One turn sends every row of this set to another row. A few are shown first. Where does it send the rows asked after them?
maton: [-1.92  1.06 -0.24  1.75 -1.80 -1.35  2.27 -3.80 -1.17 -1.32  2.00 -0.22
  0.32 -3.16 -1.98  3.01  1.79  1.94  0.69 -2.35 -1.50  0.08  5.45 -2.78
  0.36 -3.20  1.35  2.23 -0.39 -2.19 -2.58]
ker: [-0.86  2.22  0.23  4.31 -2.42 -0.79 -2.85 -1.89 -0.46  0.01  3.10  0.38
  0.42 -1.49 -0.66  0.76  1.20 -0.58 -0.60  5.42  2.06 -0.38  4.02  1.34
 -2.24  1.54  0.96  1.12  0.01 -0.04 -0.05]
Seb: [-0.65  2.13  0.62  3.46 -2.23  0.65  0.41 -1.36 -0.39 -0.41  3.38  0.46
 -1.68 -2.87 -2.60 -1.96  0.06 -2.36 -1.39 -1.45  0.63  0.35  2.84  0.10
  5.17 -2.53 -0.24 -1.14  1.22  0.07 -0.06]
kigi: [-2.03  3.26 -1.70  2.75 -0.36 -0.15  2.84 -2.50 -0.91 -0.77  1.20  0.68
  0.37 -2.58 -1.41  5.01 -2.29 -3.67 -0.88  1.37 -1.02  0.69  3.34  2.09
 -0.98  1.66  1.40 -0.57  3.77 -1.10 -0.45]
Defus: [-0.88  3.09 -2.39  1.88  0.64 -0.46  2.17 -1.58 -0.79 -0.81 -0.34  0.93
  0.98 -2.71 -1.27  4.69 -1.84 -3.87 -0.62  1.63 -0.95  1.17  2.26  2.67
 -1.66  0.42  1.53 -0.23  3.94 -1.58 -0.64]
Vabom: [-1.46  3.16 -2.57  1.90  0.34 -1.48  1.99 -3.52 -1.11 -1.15  0.01  0.84
 -0.32 -3.24 -1.28  5.09  0.96 -4.24 -0.29  0.83 -0.24 -0.04  4.57  1.52
 -2.24  0.00  2.16 -2.35  4.07 -0.86 -0.96]
nisi: [ 0.21  1.50 -1.35  1.48 -0.70 -1.61  2.33 -1.46 -0.43 -0.16  1.36 -0.03
  0.55  0.05 -1.21  6.08 -0.34  1.82 -1.31  0.83 -1.62  0.27  2.34  0.50
  0.88 -2.42  1.64 -5.67 -0.15  2.03  0.06]
Dopu: [-0.89  2.76 -0.41  3.36 -1.36 -1.09 -2.03 -3.74 -0.96 -1.40  2.19 -0.10
 -2.29 -5.66 -1.37 -0.05  0.96  3.96 -3.26  4.28  1.76 -0.30  3.75  1.35
  1.34 -2.66  1.77 -2.35  0.07 -1.10  1.17]
nar: [ 1.22  1.83 -0.59  2.00 -0.59 -0.07 -0.76 -0.12 -0.21 -0.50  0.79  0.88
 -0.88 -3.19 -2.38 -2.47  1.28 -2.83 -0.90 -1.13  0.90  0.92  1.35  0.94
  3.95 -4.74  0.13 -0.91  1.58 -0.67 -0.43]
sov: [ 0.58  2.54 -0.55  1.39 -1.25 -0.07  0.75 -0.47  0.25 -0.45  1.47  1.11
 -3.08 -2.17 -1.78  0.83  0.63  2.76  0.75 -4.73  0.15  1.24  1.10  0.51
 -3.05  1.80  0.22 -0.53  0.34 -1.72  0.26]
soz: [-0.34  2.67 -0.45  3.16 -0.97 -0.50 -2.03 -2.41 -0.68 -1.17  1.71 -0.02
 -1.39 -5.39 -1.31 -0.42 -0.67  4.09 -3.43  4.84  1.34  0.51  2.21  2.13
  1.54 -2.60  1.40 -1.04  0.01 -1.62  1.34]
bagu: [ 0.34  1.95  0.16  2.81 -1.39  0.73 -0.04 -0.05 -0.17 -0.33  2.08  0.67
 -0.82 -2.84 -2.46 -2.39 -0.49 -2.41 -1.28 -1.02  0.47  1.11  1.26  0.92
  4.84 -3.32 -0.30 -0.21  1.36 -0.59 -0.11]
dev: [-0.85  2.20 -0.04  4.13 -2.32 -1.34 -3.06 -2.55 -0.53 -0.16  2.87  0.44
 -0.03 -1.71 -0.69  0.86  2.51 -0.80 -0.35  5.11  2.38 -0.79  4.81  0.99
 -2.63  1.03  1.28  0.25  0.11  0.16 -0.22]
simu: [ 0.89  2.52 -0.82  1.10 -0.96 -0.27  0.50 -0.43  0.22 -0.47  1.00  1.22
 -3.07 -2.30 -1.72  0.77  1.14  2.64  0.87 -4.73  0.29  1.25  1.01  0.55
 -3.37  1.32  0.34 -0.68  0.41 -1.81  0.15]
lave: [-0.48  2.12  0.15  3.07 -1.94 -0.24  0.00 -2.24 -0.58 -0.62  2.89  0.54
 -2.23 -3.32 -2.60 -1.85  2.14 -2.71 -0.99 -1.87  1.15 -0.26  3.84 -0.33
  4.46 -3.43  0.27 -2.40  1.39  0.31 -0.39]
dur: [-2.38  3.30 -1.83  2.76 -0.55 -0.85  2.71 -3.66 -1.15 -1.00  1.36  0.64
 -0.42 -2.90 -1.43  5.30 -0.56 -3.88 -0.62  0.88 -0.58 -0.03  4.76  1.34
 -1.32  1.34  1.79 -1.84  3.85 -0.64 -0.66]
Kogus: [-0.99  2.77 -0.11  3.58 -1.52 -0.57 -1.75 -3.18 -0.82 -1.21  2.47 -0.16
 -1.93 -5.41 -1.40 -0.16 -0.32  4.14 -3.48  4.52  1.44  0.04  3.12  1.64
  1.79 -2.14  1.47 -1.57 -0.06 -1.29  1.38]
Bab: [ 0.68  1.94 -0.60  2.14 -0.88 -0.68 -0.74 -1.46 -0.45 -0.73  1.25  0.83
 -1.74 -3.54 -2.43 -2.17  2.86 -2.97 -0.71 -1.70  1.29  0.14  2.93  0.14
  3.71 -4.83  0.46 -2.26  1.63 -0.14 -0.62]
Bise: [ 0.64  1.41 -1.47  1.23 -0.36 -1.37  2.21 -0.75 -0.28 -0.08  0.90  0.03
  1.03  0.14 -1.19  5.86 -1.00  1.87 -1.34  1.09 -1.79  0.70  1.49  0.96
  0.93 -2.61  1.50 -5.01 -0.13  1.65  0.13]
zed: [ 0.23  1.49 -1.26  1.52 -0.71 -1.32  2.43 -1.13 -0.36 -0.07  1.40 -0.03
  0.79  0.16 -1.22  5.99 -0.99  1.92 -1.39  0.99 -1.81  0.51  1.89  0.73
  1.08 -2.26  1.49 -5.24 -0.17  1.89  0.16]
Tofog: [ 0.78  2.53 -0.85  1.09 -1.01 -0.53  0.47 -0.86  0.13 -0.55  1.08  1.20
 -3.31 -2.43 -1.72  0.86  1.72  2.55  0.99 -4.90  0.43  0.98  1.49  0.32
 -3.51  1.22  0.47 -1.06  0.43 -1.64  0.08]
mim: [-0.18  2.61 -0.85  2.79 -0.71 -1.38 -2.46 -3.28 -0.87 -1.40  1.19  0.09
 -2.00 -5.81 -1.31 -0.28  1.45  3.75 -3.07  4.42  1.89 -0.11  3.23  1.65
  0.85 -3.49  1.91 -2.30  0.18 -1.39  1.03]
Ner: [ 0.56  1.44 -1.61  1.12 -0.37 -1.75  2.07 -1.35 -0.43 -0.18  0.84  0.04
  0.62 -0.05 -1.17  5.99  0.08  1.68 -1.19  0.85 -1.54  0.31  2.19  0.63
  0.62 -2.91  1.76 -5.73 -0.03  1.88 -0.03]
nodi: [ 0.17  2.57 -0.87  2.66 -0.49 -1.01 -2.48 -2.43 -0.74 -1.28  0.89  0.12
 -1.47 -5.61 -1.24 -0.47  0.47  3.85 -3.23  4.74  1.60  0.43  2.26  2.15
  0.97 -3.48  1.69 -1.47  0.16 -1.73  1.12]
Taz: [-0.13  2.10 -0.10  3.84 -1.83 -0.84 -3.19 -1.13 -0.30  0.05  2.20  0.53
  0.88 -1.49 -0.60  0.47  1.08 -0.61 -0.52  5.71  1.95  0.06  3.12  1.82
 -2.49  0.93  0.94  1.57  0.14 -0.40 -0.07]
Tev: [ 0.24  2.59 -0.43  1.57 -1.45 -0.15  0.88 -0.93  0.18 -0.46  1.81  1.09
 -3.37 -2.24 -1.79  0.96  0.88  2.75  0.78 -4.87  0.25  0.97  1.61  0.25
 -3.01  2.01  0.30 -0.82  0.30 -1.50  0.27]
nuz: [-0.11  2.08 -0.49  3.50 -1.64 -1.70 -3.52 -2.16 -0.49 -0.22  1.86  0.58
  0.22 -1.92 -0.59  0.64  3.15 -0.96 -0.17  5.21  2.52 -0.60  4.33  1.24
 -3.15  0.18  1.45  0.25  0.25 -0.08 -0.39]
pusom: [-0.27  0.81 -1.02  0.59 -0.42 -1.35  1.45 -1.89 -0.87 -1.22 -0.11  0.09
  1.49 -3.16 -1.79  2.42  1.41  1.79  0.89 -1.74 -1.61  1.08  3.25 -1.58
 -0.30 -4.65  1.33  3.36 -0.14 -3.08 -2.65]
Geti: [-0.89  0.91 -0.95  0.87 -0.83 -1.85  1.57 -3.19 -1.09 -1.40  0.51  0.02
  0.68 -3.40 -1.82  2.73  2.72  1.67  0.99 -2.20 -1.25  0.31  4.78 -2.35
 -0.43 -4.49  1.62  2.16 -0.11 -2.56 -2.81]
rik: [-0.95  0.92 -0.42  1.30 -1.11 -0.58  2.10 -1.69 -0.78 -1.02  0.96 -0.08
  1.69 -2.78 -1.85  2.46 -0.36  2.13  0.49 -1.55 -2.07  1.35  2.99 -1.46
  0.54 -3.35  0.90  4.15 -0.37 -3.07 -2.33]
pego: [-0.51  3.02 -2.89  1.38  1.07 -1.26  1.66 -2.22 -0.90 -1.02 -1.08  1.03
  0.53 -3.11 -1.24  4.75  0.18 -4.20 -0.25  1.30 -0.45  0.71  3.02  2.31
 -2.40 -0.58  2.02 -1.36  4.14 -1.42 -0.95]
novis: [ 0.39  2.58 -0.63  1.40 -1.29 -0.45  0.68 -1.14  0.08 -0.55  1.57  1.12
 -3.50 -2.37 -1.80  0.99  1.57  2.61  0.89 -4.98  0.42  0.79  1.87  0.14
 -3.27  1.62  0.42 -1.23  0.37 -1.47  0.10]
fome: [ 0.33  2.02 -0.56  3.35 -1.34 -1.35 -3.64 -1.28 -0.34 -0.09  1.47  0.65
  0.80 -1.72 -0.52  0.41  2.24 -0.88 -0.22  5.55  2.26 -0.10  3.30  1.74
 -3.08  0.08  1.25  1.04  0.27 -0.41 -0.31]
fer: [ 0.84  1.43 -1.64  0.99 -0.18 -1.65  2.00 -0.90 -0.34 -0.15  0.55  0.08
  0.98  0.01 -1.15  5.84 -0.29  1.71 -1.19  1.03 -1.66  0.58  1.62  0.89
  0.62 -3.03  1.67 -5.34 -0.02  1.70  0.00]
Zatas: [-1.99  1.09  0.14  2.02 -1.96 -0.58  2.60 -2.82 -0.99 -1.07  2.28 -0.27
  0.92 -2.80 -1.96  2.87 -0.14  2.25  0.36 -1.92 -1.96  0.70  4.37 -2.21
  0.92 -2.49  0.91  3.44 -0.50 -2.49 -2.28]

Taz goes to fome
sov goes to simu
dur goes to kigi
Where do these go?
Zatas goes to rik
bagu goes to nar
soz goes to nodi
nisi goes to zed

